Each path is a new rotation, seen through one point. The rows after it are directions, each followed by how far the rotation turns it, in degrees each step (0 if it stays put).
Each turn is a multiple of 5 degrees from 10 to 175, or 0.
Each row of a path follows its step; steps can be skipped.
path 1
step 0: [ -6  -6  17 -21 -14  15 -15  23  -3 -20 -30 -14  15  -3 -18 -23 -23  22
 -11   4 -20  36  -5   2  -6  -3   1 -11  -3 -28   3 -30  30  10 -15 -20
   6  34   4  41   2 -15  -6 -24 -21  15  22  -2   8  -9]
step 1: [  2  56  24 -37   0 -23  21  -2  12 -48 -19 -11  10 -33  -1 -15  -3  -8
  -5  -4   3 -14 -10   9  -2  16 -17  -7  14  21  25  16 -22  -6  -2  10
  -1  10   6  -2   3  -7  -1 -14 -28   2  -4 -18  29  11]
step 2: [-18  12 -16  14 -19 -12 -14  -8  14  -2 -24  -4  13   1  25  -9 -22 -18
  18 -33  15 -10  15 -11  -2 -13  25  24 -22   5   4  11  -8   1  13 -16
 -33  31  26 -22  51  -2   5  11   1   5 -12  -8   8  32]
step 4: [ 38  -6  -5 -12 -30  20  -7 -26 -15 -21 -14   8   7  -8 -40   0  -8  -3
 -21 -10 -19 -11  24  12 -25  19   1 -15  14 -38   8  -8  21  15  11 -14
  -6  37  -8  15   0  15 -11 -20   6   7 -13 -12  -3 -34]
step 5: [  2   7  18 -25  -9   3   2  -5 -44 -59   8 -10   5   1   4 -10 -15  14
  -4 -24  -6  -6   6  -6  38  27   9  15  12  -4  10  34 -22  -5 -29 -11
  -1   5  -8 -10 -12 -19  -2  24 -30  -6 -12 -17   3  -5]
step 6: [-36   9  -9  -4 -13   6  31  -8 -31  26 -25 -28  -2 -13   1  -1  -4 -26
 -22 -34  26  -2  26  -6   8  -5  41  15  11  22   8 -14 -13 -12   2  -1
  -2  15   6   8  26 -20 -17  18   2   4   8  25  16  15]
step 7: [-14  -3  -5  10   4  33  -6  -7  -6   8  -7  -1   7  30 -31  -7 -28 -13
   2  -8  22  30   2   0 -25   6 -46  35  20   6  20   2  23 -10  -5 -20
  -4 -22   5  25  15   8  -7 -19 -10  15  11  -6  13  39]
step 9: [ -3  15   7 -26 -26 -15   4 -13   5  -3   1  11 -21  20  19 -26 -24 -12
  -2  -9 -29  -2  26   1 -10  35  32  22 -18   9 -30  33  -6   1 -33   2
 -15   7   2   8 -11   4   3  16 -24   3  -4 -42   2  -5]
step 10: [  0 -27 -22  33  -1  20  14  13  10 -11 -31 -14 -11   0   8 -16 -19 -52
 -25 -10   0   1  18  16  12   3  15   4  15  19   9   9 -10   3 -11  27
 -22  10   8 -15 -20  -6 -35  23   4 -21  10  18  24   4]
step 12: [ 14  -6  10 -31 -19 -11  14  21  -7 -39  -5  15  19 -11 -22  -7  -8  10
   8  24  -9   9 -12  24  15  -2  12  -5   4 -13  -7 -23 -10  -9 -47 -14
   5   1 -15  27  28  -2 -33 -29 -10  10 -18  10  10  28]
step 13: [-19  17  25 -13 -15 -17  21  -9  10 -10 -17  22  11 -32   6 -10  -6   3
   5 -24  15  -6  23   4 -19  24  31  -1 -14  28  16   8  -9  11  -3  20
 -17 -25  -9  -5  12  29 -10  10 -30  42  -6 -26  22  -3]
step 14: [-14 -28  -9  15  19  20  -8   2  12 -20 -14  -6 -19  -5  14  -1  -8 -17
  36 -29 -16  45  15   4   7  -3  16  28  -9  -5  28  12   0  18   6  13
 -20  13  43   0  16   1 -12  13  18   6  10  -8  25  23]
Directions:
[  3  -5   4  -8   3   8   1   2   5  -4   4  -5   5   4   2  -2  -1   2
 -13  -4   3   0  -3  -8  -3   3   5   2   0   8  -5   4  -7   2   4   5
   6   0  13  -5   7   3   1  -4   5  -8   1   2   3   3] -> 85
[  0  -2   4  -2  -4   2  -2   7  -5   5   7  -9   0   5  -2   3   1  -1
   9   2  -6   6   3  -3  11  -8   7  -3  -6  -2  -5  -1  -7   2  -2  -3
   2   2   6   0   5 -10  11   4   2   5  -7  -3   0   1] -> 120
[  0   6  -2  -7  -6  -7  -2   4  -8   1  -3   3   5   1  11   2   1   5
   1   2   4  -2  -1  10   1   4   3   4   1  -4  -9   2   0  -3   3   1
   1  -4  -4  -3   6   4   0   7  -2 -13 -11  -2   8   2] -> 100
[  7  -9   1   5  -1  -5  -1   4  -1   6   1  -4   2 -13   0  -4   8  -5
   1  -7  -2   4  -1   7   2   4   4   2  -4  -3   0  -1   0   2  -1  -4
  -6  10  -2   0   6  -3  -5 -11   5  -7   1  10  -1   0] -> 175
[ -4   8   1  -1   2   0  -1  -2  -2  -4  10  -8   3  -5  -2   0  -5  -4
  -2   8  13   1  -4   2   3  -8   5  -2   4   4  -6  -4   4  -9   3  -4
 -10  -1  -2  -5   3  -1  -3  -8  -2   2   5  -3  -1   6] -> 70
[ -6   2   2  -4   4  -1   5   1  -7   3   6  -6   1  -5   9   2  -2   8
   0  -4  -1   9   2   1  -2  -1  -3   4  -7   1   8  -5   0   1   7   1
   8  -2   3   6  -1   4  -8  -5 -12   9  -3   6   4   5] -> 55
path 2
step 0: [-16 -12  21 -27  -6  20   6 -16   3   8  11   3   9  24   3 -34 -28 -17
 -36   6  17  22 -20  16  11 -12 -10  -9   9 -24  33 -15 -19   0  14  22
   7   8  21   2  15  19  10   1 -13  21 -11  17 -18 -10]
step 1: [  7   7  -3 -22  -8  25  -1 -15 -29  19  -4  11   4  24  -7 -16  -7   1
   7   5  20 -25 -22  -3   9 -13   2  49  21  28   5  18  -8 -35  14  20
  26   3 -10  12 -26   3  -6   9 -13 -24  -5  12  13   6]
step 3: [-13  -4   7 -31 -10  30  21 -22  -8 -11   5   2 -12  15 -15  -6  -1  -3
   6   7  40  -4  -7  10 -22 -20  15  37   3  -4  16  29  -1 -26   3  17
  13  30 -16  37 -15  -5   8  14 -11 -11 -22  -4   5  -5]
step 4: [ 15   1 -10 -38 -22   2  -6 -15  -6  13  -5  -5   4  24 -15 -10 -22 -15
 -18 -22  23  14  -2 -20  14   8 -31  -3  18  -1 -16 -38  -4   6  16  13
  13  17   7  20 -14  17  20   7 -18  19  -4  30  -8  25]
step 6: [ 30   3   7 -28 -29   3  -3 -25   6  21  14 -12   0  22 -21 -14 -33 -26
   0  -2  22  14 -15 -38   4  10 -10  -5   8   8   7  21  -6  12  10  25
  11  -1 -11   5 -14  13  11  -2  -6   7 -26  25 -31  17]
step 7: [ -3 -27 -19 -19 -32   3  15  10   1  16 -15   0  24  12  14  12  -1  -3
  16 -28  24  19  -9  20   2 -31   4  41  13 -14  19  -7  -9 -21   2  31
  18  26   2  13 -11  12 -15  -1 -10   4  -7  11   2 -23]
step 9: [  9 -32 -26 -12 -20   4 -17  -4   6  25 -15   1   1  26   1 -13 -17 -15
  14 -14  29 -14 -20  12   0 -20  -2  20  19  10  21 -31  -2 -33   7  20
  37   0 -13  17  -7  -4 -15  10   6 -12 -27  -6   8  -4]
step 10: [ 21  -1   3 -38  -4  20   2  -4   5 -15   8 -33  27  22   6 -19 -28  -3
  -3  -2  11  30  15   4   3 -15 -16  10   0 -25   2  28   8 -18  32   8
   2 -16 -23  24  -7   9  10 -17 -10   9   3  30  -2  23]
step 11: [ -7 -18  10 -13 -23   6  -8 -35   0  -2  -5  -8  -6   6 -14   4   3 -15
  -2   0  39  -1  -5   2  -8   0  -4  14  14  -7  13 -20 -24 -32   1  11
  40  17  -9  33  -4   4  -2  -6  14   6 -53   3   1 -27]
step 12: [ 40   0  -1 -27 -11  14  19  15 -16 -17  -5 -19   3  44   6 -28 -12 -25
   2  -8  23  19   7 -13  13 -12 -15  14   6  -7  11  -9  -4 -24   7  -8
   6   3  14  11 -14  26   9  -7 -25  -1  15  31   5  23]
step 13: [-14   9  25 -38 -33   9  -7   2  -3  31 -11 -20  -3  19  11  26  -5  -8
  -3  16  13   4 -15  11  10 -19   5   2  24  -4  12  -2 -19 -16  17   8
  33 -11  -4  23  -9  -4  13  -9  24   5 -42  10   9 -17]
step 14: [ 36  -1  -5 -23  -9   6  31 -25   8  -2  -1  12  15  25 -19 -14 -21 -24
  28  -2  27  27  -2 -26  11 -16   3  -1  14   1  36   9  -4 -32  -6   5
   5   9  -1   8   5  12   0 -18  -4 -11   2  15 -16  30]
Directions:
[  4  -3   4   4  -6   2  -1   1  -4  -5  -2 -12  -3  -3  -1  -2  -4  -2
  -4   2   0   4  13  -1  -3   3 -10   1 -11   6  -6  -7  -2  -3   1  -3
  -1   6  -8   3   4  -3   9   5  -3   0  -3  -2  -1  -6] -> 55
[ 1  2 -3 -2  1  3  0  6  8  0 -1 -2  7 -1 12 -1  3 -5 -6 10 -4  6 -3  8
 -8  3  4 -3  8 -5  1  7 -2  2  9 -5 -4  5 -2  2  0  2  9  3 -2  6  3 -2
  4 -8] -> 140
[ -3   3  -2   4   6   3   3   7  -7  -3  -1   1  -3  -1   4  -6   5  -5
 -10   4   8  -3  -7  -6  11   5  -4   6   5  -2  -9 -10  -2  -4   2  -3
   5  -2  11   1   1   1  -2   5  -3   2   6   0   1  -5] -> 95
[  3   1   1   4  11   3   7  -7   6  -2   3  -2 -11   0  -3  -7  -4  -8
  -2   8   4  -1  -6  -2  -9   1   1  -5  -1   0   9   0   4  -3  -9   0
   1   5   2  -1   1   3  -3   4   6  -2  -6  -4  -8  -5] -> 130
[ -8  -6   0   2  -2   0  -1   1   5   0   1   1  -8   9  -1   9  -3   2
   5   0  -4  -1  -7   8   8   4  -4   2  -1  -1   0  -6 -10  -5   2   4
  -8   3  -2   3  -4   1  -5   1   4   5  -4 -14   1  -7] -> 170
[  8   1  -6   3  -2  11  -3  -3   3  -7   1  10  -6   1  -1   6   1  -5
  -3   1  -7  10  -5  -5   4   0  -6  -4 -12  -6  -2   5   2  -4   6   4
  -1   0   3  -4   2   6   2  -1  -1  -3   0   2   5   8] -> 175
[-9  6 15 -4 -2 11 -2  1 -5 -7 -3 -5 -6 -6  1  1  0 -1 -1  1 -3 -2 -9  1
 -2  2  7  7 -5 -2 -2  7 -3  7  4  0  3 -8 -5  5  4  0  0  1  1  0 -2 -3
 -8  4] -> 145
[-12   0  -1  -5  -4   1   3   5  -6  -4  -3  -1  -5   3   3   3  -7   5
  -2  -4   4  -5  -5   2  -6  -3  -2  -9   0   4   6  -8   7   3   4  -9
  -2   4   5  -6  -1   9   8   0  -1  -7  -3  -1   6   4] -> 85
path 3
step 0: [-35  -8  -3 -14  -3  11   5 -21 -47  18 -10 -19  -2   8   6 -15   1   4
  18   1  31   2 -20  17 -20   8  -2   4  15   2 -20   4  28   0  -8 -26
  -4  17  20   3  21   8  -3  -7  20  14  21 -22  -5  20]
step 2: [-22 -12 -26   8   5 -31 -25 -13 -22  -4  -2 -10  -5 -26 -24 -16  32  -6
  -5 -15  23  -2   5  17  -6  -1  15 -18  -7  -5  12 -15  31 -13 -22  -4
  27  11  11   2 -17  13  17 -28  -6  13 -14   5  17  10]
step 3: [-51 -16  -2 -10 -24  -4  -2 -15 -27  -9   4 -13   5   5  -5  -4   6  -2
  27 -20  17  -7  -6  17 -13   3  -5   3  -4   8 -39  13   4  11  13 -22
 -35  11   4 -15  14 -10  -2   9   7   9 -40 -13   1   2]
step 4: [  8 -10 -11 -12   3   3 -19 -40 -16  22  -8  -5  -5   1 -22 -16 -12  13
 -21 -33  11 -11 -21  26 -11   3 -29 -20 -10   1  -7 -13 -41  -7  -6  -4
   6   2   3 -31 -36   3  15  -2   4   6   1   3   3  -4]
step 5: [-13 -10 -29   5  -4 -34 -15 -22 -32  13  -3   9  -9  15  -5 -15  16   3
  27 -15  15  13  -8  -3  -6   5  38 -11  21  -1 -28  -7  13  -7  -9  -1
   9  26  36  -5   1  17 -10 -14  -1   4  15   9  18  14]
step 6: [-22   2  -6 -17 -10  17   8  19 -35   4   5 -10  13 -17   3 -10 -19  -9
  12  -3  18  -7 -17  32 -13   2 -10  -7  -7  -8 -16  -2 -22   3  23 -24
 -17  16  42   7 -10  -2   0 -26  32  13 -30  -4   1  -3]
step 7: [-33   5 -11   7  -1 -12 -18 -10 -17   9 -17 -17  -9   0 -32 -13  24  13
 -30 -27  30  -6 -13   4 -25  -5   6 -21 -17   1  14 -24 -24  -5  -2 -18
  24   8  -2  -6   0   4  24   6  18  -6  23 -16  10  -8]
step 8: [-42 -18 -36  -9 -17 -20 -27  -7 -18 -10  -4  -7  -5   7 -12  10  15   4
  46  -4   0  12   4   5  -1  -5  -6  -2 -10  -2  -3 -17   6 -12 -17  -4
 -26  17  19 -24   9   9  -4 -20   1  13 -17  31  19  -3]
step 11: [-21 -19 -21 -19  -3 -18  -9 -14 -23  -4  11  -4  18 -26  -1  -4 -13  -3
  -1 -25  -6  15   4  17 -10 -25  -1 -10  -3   5 -17   6  -8 -18 -20   2
  -5  32  41   8  -6   5   1 -47  16   7  -8  28   8  -1]
step 12: [-37 -10   1 -26 -18  -5   0  -4 -27  15 -15 -10  -4  -6 -17 -18  23  -8
  -1  -4  19  -4 -32  10 -23  31   2 -18   2   1 -13   2 -18  22   2 -12
  -6   4  10  15   5 -20  12 -13   7  20  12 -46  11   4]
step 13: [-11 -10 -18  -2  -7   0 -29 -12 -38  15 -15 -22 -14   2  -7   6   1   0
   3 -23  29   0  -8   6   1  -6 -20  21   7 -28   2 -34 -19  -5  -2 -19
 -12   3   8 -25  10  13  19   3  15  -9   2  31  19 -29]
step 14: [-19   4   4 -11   3 -30 -13 -14 -19  -8  -1  -8   6 -15 -29  -3  11  -3
  18  -5  14  -2  -7  24  -4 -24  30 -19 -24 -18 -17 -18   1  -8 -23   1
 -10  41   6  -8 -33   0 -12 -37 -16  -1  -5  -6   0   8]
Directions:
[-8  1 -1 -2  9  3 13  5 -4 -6 -3 -2 -3  0  0  2 -3 -4 -5  0  3  2 -4  4
  4  7  1  8  9  4  1  3 -2  9  4 -4 -2  2 -7 -7 -2 -2  1 -3  4  4 -3 -2
  4 13] -> 120
[ -5   7   2   0   7  -8   3   2  -8   6  -3   6   1   3  -4   4   5   4
   3  -1  -3   6   6  -1  -6  -3  10  -3   0   3  -4   9  -3   3   5   1
  -7   0  -4   1   0  -4   0   4  -7 -11   2  -9   5  -5] -> 160
[ -1  -1  -5  -3  -2  -1  -4  -5   4   4   1   3  -9  -2  -7   0 -10   3
   1   4   1   2   2   3   0   1   6   2  10   2  -2   1  -6  15   1  -6
   3   3   0  13   0  -2   2   0  -1   0   1   7 -10  -5] -> 55
[-11   5   3  -7  -2  -7   2  -1   2   5   2  -5   4   2  12  -5   0  -1
   1   4   2  -1   8  -1   6   6  10  -6   1   3   5  -1   0  -1  -7  10
  -4   2   1   2  -7   5   5   0  -2   3  -3  10  -1   2] -> 120
[-10  -3   2   0  -6  -2   0   2   9  -9   2  -1   2  -2   1  -3   7  -1
  -7  -9  -8   3   2   5  -5  -3  -2  -4  -3  10   1   6  -1  -4   6  -2
   5   4  -4   6   7  -4  10  -1   6  -1  -6   3  -1  -2] -> 85
[  3  -1  -5   2  -9  -3   0   8  -2   3  -1   3   5   0   1   1   5  -8
   8 -10   0   1  -3   4   4   5   3   3   8  -3   3   0   2  -1  -2  -6
   0 -17   2   8  -5  -2   5  -3  -2  -4  -5  -4  -4   3] -> 110
[ -6  -3   5   3   0   9  -1   1  -3   1   7  13   7   0  -6  -4  -8  -3
  -7  -2  -2   4  -1   3   0  -5  -1  -2  -1  -5   9  -2  -1  -3   4   6
  -7   0  -3   1 -14  -9  -1  -7  -1   2   1   2  -1  -3] -> 145
[  3  -4   8 -10   0  -5  -4  -7  -7  -4   6   0  -5  -8   2  -1   0   1
  -9   0   0   0   0  -3  -6   6  -4  12   0  -4  -1   6   8   2  -9   3
  -5  -5  -1   3   3  -4   8  -6  -4  -6  -1  -1   1  -2] -> 35
path 4
step 0: [-13 -27 -28 -16  -7 -31   6 -15  -7 -11  -5  28 -11  -2  31   8   5 -19
 -22  -3  -3  10  25  -3 -32 -28   9 -13  -6  -1  44 -18  17 -11 -13  -2
 -16   6   1  13 -32   8   9  24   3  18 -15  -2 -10  -4]
step 2: [ 26 -23  39   9 -14 -17 -27   6  -6 -15 -12  -3  16   0  -8  27 -11  -4
  -8  15  -4   0  21 -22   6 -40   7  -9 -11 -11 -32  -6  -1 -24  -2 -16
  27   5 -22  -3  28  -2  13 -19  12  15   5 -25 -20  -3]
step 3: [ 18  -6  15  -1   3 -26 -13  -6 -23  14 -25  13  37 -32  10  18  12 -35
 -14  27  17   8   1 -22 -11 -10  -3  -6   0  -6 -19  -4   0 -13   2 -17
  10  -6 -38  -6   7  -7  28  -4 -30  10   6  -3  19 -28]
step 4: [  0  -2 -11  10  21 -31   4 -12   7  39  -2   1 -18 -24   4   8  -3 -16
 -10  18  22  14  -2 -11 -35   1  -1   9   4 -27 -21  10   8  -3  10 -24
 -33   0 -31   4 -18   8  24  19 -15   8 -30  -9  30  -7]
step 6: [-10 -13 -37  -8 -26 -27  -4  -9 -10   7 -40  -6   1   6  12 -10 -19  11
  -4  17  -1 -15  -9 -34  -6  -8  10 -29   1 -15 -13 -11 -22  29  11  -4
  37   2 -13   4   0   4  -8   2  20  -4  10 -21 -41  -9]
step 7: [ 18 -17 -26 -15  -6 -40  -4  18 -11  22 -14  13 -10  16  21   1  -7 -15
 -26  10   6 -18   5  -7 -12  -1 -17 -15  -6  -3   3  -8 -13   8 -23 -25
  -4  18   2 -20 -18  -5  -4   9   1  11  38 -21 -31 -41]
step 9: [-32   0  12 -20  -9 -15 -17   7  31   3  -6   4  -6   2   3  10 -13   5
  -2  -8  26  -2   8 -16  23 -10  22 -23 -18 -35  -8  -5  44 -23 -13 -23
  15  10 -12  14  33  16  13  -2 -17  17 -27  -8 -11   5]
step 10: [-13   0  -1 -23   6 -11 -19   4   4 -28 -26   4  17  13   3  29 -28 -10
  -1  12  23   4  -2 -37 -18 -16   6  16  11 -25  17 -28  20  15  -2  -4
   8  12 -23   5  34 -18  16  -3 -25  14 -20  -8 -17 -15]
step 11: [ -4  -9 -30  16  13 -22 -26 -15 -14   5 -29  16  27   3   5  27 -23 -19
 -14  11  -7   0   8   3 -29 -14 -31  35  12 -29   3  -5  -7  -7   1  11
 -25   7 -22  -6   0  -6 -11   1 -20   2 -28  -5 -23 -16]
step 12: [-11  -5  -3  18 -10 -14 -28 -15   6  18 -34   6 -10 -13  20  24  -8   9
 -13   9  -8   9  22  18 -26  -9 -27 -15 -15 -15 -29  13 -13 -32   6   8
 -37   8  -9  19 -25   9   6 -11   5  18 -14  -4 -30  17]
step 13: [ -3  -9  17 -12 -20 -21 -12 -27  18   1 -24  -5 -28 -32  27  -1   1  17
 -17  24  11  31 -11 -17 -16 -19  -5 -32 -31  -6 -12 -12 -10 -17  -7   7
  16  -1 -12  32  -4 -15   5   5   9  12  12  14 -25   9]
step 14: [ 22  -7  -7  -4  10 -35  -7 -25  11   2   5  -8 -22 -17  19  -7 -19  -6
  -1   8   0   6 -23 -29 -10 -33  22   3 -16 -20  -9  -4 -12  -6 -32 -22
  22  -4 -22  -2  10 -38 -10  28 -14  -6  27  -9 -14 -12]
Directions:
[ -1  -6   1   1  -2   9  -6  -6  -2  -5   4 -10   3  -2  12   7  -2  -4
   4  -3  -2   3  -6   3  -6 -15   5   0  -4   1   1  -5  -1  -8   1   0
  -6  -7   2   1  -2   1  -6   1   1   1   5   2   7   0] -> 25
[ -3   4  -2  -3   4   1   8  -4  -3  -4  -6  -7   1   0   8   1  -3  -6
   2   1   1  -4   4   3   3   0  -3  -4   6  -6  -3  -6   1  12   0   7
  -9   0   0   3  -2  -3  -1  -6   1  -7 -16  -5   6   0] -> 60
[  1  -4   4  -5   2   1   8   1   3   3   5   2  -3   4   0  -1  -1   1
  -4   8   7   4  -8  -9  -4   0 -11   7   1  -3   5  -8  -4   4  -6   0
  -9  -1   2  -3   2  -4   0  11   7   3   1   6   5  -8] -> 110
[  0   4   4   3  -5  -3   6   2  -5 -12   8   4  -7  -1   5  -1   1   1
  -9   1  -8   2   5  -4   7  -3   1 -10  -2   0  -7   0   4   0 -10   0
   0  -3   5  -1  -3  -4  -8   7  -2  -3   4  -5  -3  -6] -> 55
[-7  5  2  3  3 -4  3 -7 -4 -9 -7  4 -5  2 -1 11  2  6  2 -3 -3  3 -8 -1
  3  2 -2  0  5 -3 10  4 -3  3  5 -9  1  2 -4 -7 -2  9 -7  5 -3  6 -1 -3
  6  3] -> 65
[  5   1  -1  -7   7  -2   1  -2  -7  -1  -8   0   1   0  -1   2 -17  -7
  -3   2  -9 -11   0  -4   4   5   1   5   1   9   1  -2   2  -6   0  -2
   3  -2  -2   1  -7  -4   1   5  -3   0   3   7   4  -3] -> 95
[  6 -10  -1  -3  -5   2   3   0  -1   3   0   9   1   2  -4   4   0   0
  -8   8   3   0  -1  -5   3 -10   7  -1   4  -1   1   5   7   2   9  -2
   0  -3   3  -2  -9  10   6  -5   3  -8  -1  -6   4  -5] -> 10
